[120, 157, 119, 101, 140, 143, 115, 136, 135, 110, 106]
Give the entry just right of 143.
A: 115
The entry just right of the smallest entry is 140
The entry just left of 157 -> 120
Give the entry just right of 110.
A: 106

arr = [125 119 131 127 125 126 124 137 151 115 131 126 107 120 122]
Report the entry just left of the smallest entry.
Answer: 126
Report the entry just right of 119.
Answer: 131

[[129, 134, 120, 125, 128, 128, 125, 130, 129, 138, 138, 117, 131, 132, 136, 118],
 [127, 138, 115, 124, 126, 131, 126, 128, 129, 146, 149, 110, 138, 139, 143, 111],
 [132, 137, 124, 125, 128, 131, 131, 127, 129, 135, 136, 120, 133, 131, 135, 122],
 [132, 131, 126, 126, 127, 133, 131, 129, 129, 135, 138, 128, 129, 129, 135, 122],
 [129, 139, 114, 123, 124, 132, 127, 129, 131, 145, 151, 110, 138, 137, 147, 108],
 [128, 137, 115, 123, 126, 129, 124, 130, 129, 143, 146, 111, 136, 137, 143, 110],
 [132, 137, 119, 124, 127, 132, 128, 130, 131, 142, 145, 117, 133, 134, 141, 115],
 [128, 134, 120, 123, 128, 131, 127, 128, 125, 141, 141, 119, 132, 135, 139, 115],
 [126, 127, 128, 125, 127, 132, 128, 128, 125, 133, 133, 129, 127, 130, 133, 124],
 [130, 139, 117, 124, 127, 130, 127, 128, 130, 142, 144, 112, 136, 136, 141, 114]]
Report the first entry, reading row by row.
129
The last entry, reading row by row: 114
The second entry on the main diagonal is 138
Report the bottom entry of the column that holds the largest entry.
144
Report the entry in the bottom-left corner.
130
The smallest entry in the last row is 112
The largest entry in the last column -> 124
The first entry in the row that holds the smallest entry -> 129
The 2nd entry, reading row by row: 134
Report the third entry on the diagonal from the top-right corner.
131
The entry just left of the smallest entry: 147
The last entry of the largest entry's row is 108
The entry just right of the largest entry is 110
Report the entry directly below the largest entry.
146
Report the top-right entry.
118
Report the 2nd largest entry.
149
The smallest entry in the first column is 126
The top entry of the column that holds the largest entry -> 138
Report the 5th entry in reading order.
128
The entry just left of the largest entry is 145
The smallest entry in the first row is 117
Report the entry directly above the smallest entry.
122

a =
array([[125, 138, 143, 136],
       [115, 109, 133, 132],
       [142, 110, 134, 138],
       [110, 127, 132, 123],
       [122, 141, 110, 114],
       [127, 119, 118, 132],
       [123, 137, 125, 124],
       [126, 132, 139, 137],
       [130, 107, 146, 132],
       [128, 102, 146, 140],
       [123, 113, 124, 126]])
Rows and columns are numbered from 1.
The entry directly below 107 -> 102
Read off the top entry of the column that holds the smallest entry.
A: 138
Read off the entry at row 1, column 1.
A: 125
Read off the entry directly above 130.
A: 126
Read off the entry in row 2 and column 2.
A: 109
Read off the entry in the bottom-right corner.
A: 126
The entry in row 2 and column 1: 115
Read off the entry directly below 130.
A: 128
The entry in the top-right corner: 136
The entry in row 1 and column 3 is 143
The bottom-left entry: 123
Read off the bottom entry of the column that holds the smallest entry.
A: 113
The entry in row 3 and column 1 is 142
The entry just right of 134 is 138
Read off the entry in row 2 and column 3.
A: 133

Read these off the table that follows.
1) Report the entry in the bottom-right corner.
2) Report the entry directly above 115.
3) Report the last entry of the largest entry's row.
4) Report the largest entry in the last row.
5) Report the third entry on the main diagonal.
6) Report the top-right entry.
7) Report the first entry in reading order.
8) Report the top entry of the column that holds the largest entry.
array([[125, 116, 118, 140, 126, 133],
       [123, 124, 105, 132, 137, 132],
       [123, 122, 105, 132, 137, 132],
       [128, 120, 111, 132, 136, 131],
       [123, 121, 105, 132, 138, 131],
       [127, 115, 121, 141, 126, 134],
       [131, 128, 124, 139, 123, 127],
       [139, 103, 140, 143, 103, 132],
       [126, 125, 107, 131, 134, 130],
       [131, 128, 126, 140, 120, 127],
       [127, 122, 108, 132, 133, 129]])
1) 129
2) 121
3) 132
4) 133
5) 105
6) 133
7) 125
8) 140

Questions about the matrix below.
1) Report the third entry on the diagonal from the top-right corner.
2) Report the 1st entry in reading order.
3) Report the third-last entry, reading row by row.
4) Report the fifth-last entry, reading row by row.
5) Report the last entry, reading row by row.
6) Report the third entry on the main diagonal.
7) Report the fourth entry from the end, reading row by row.
[[126 123 134 138]
 [123 134 124 125]
 [131 123 130 137]
 [122 123 133 140]
 [125 133 122 124]
 [126 122 135 138]
 [126 133 123 127]
 [127 124 131 135]
 [149 135 140 129]
 [127 123 133 138]
 [123 132 124 125]
 [128 137 124 128]
 [148 140 137 130]
 [149 139 141 130]
 [148 135 139 127]
 [123 134 124 125]]
1) 123
2) 126
3) 134
4) 127
5) 125
6) 130
7) 123

x =
133,128,132,148
123,141,146,147
140,141,126,145
131,130,106,118
153,123,138,145
145,120,137,141
143,120,140,150
The first entry on the diagonal from the top-right corner is 148
The entry directly below the largest entry: 145
The first entry, reading row by row -> 133
The entry just left of the smallest entry is 130
The first entry in the row that holds the largest entry: 153
Which number is the fifth-last entry, reading row by row?
A: 141
The smallest entry in the first row: 128
Which number is the second entry from the end, reading row by row?
A: 140
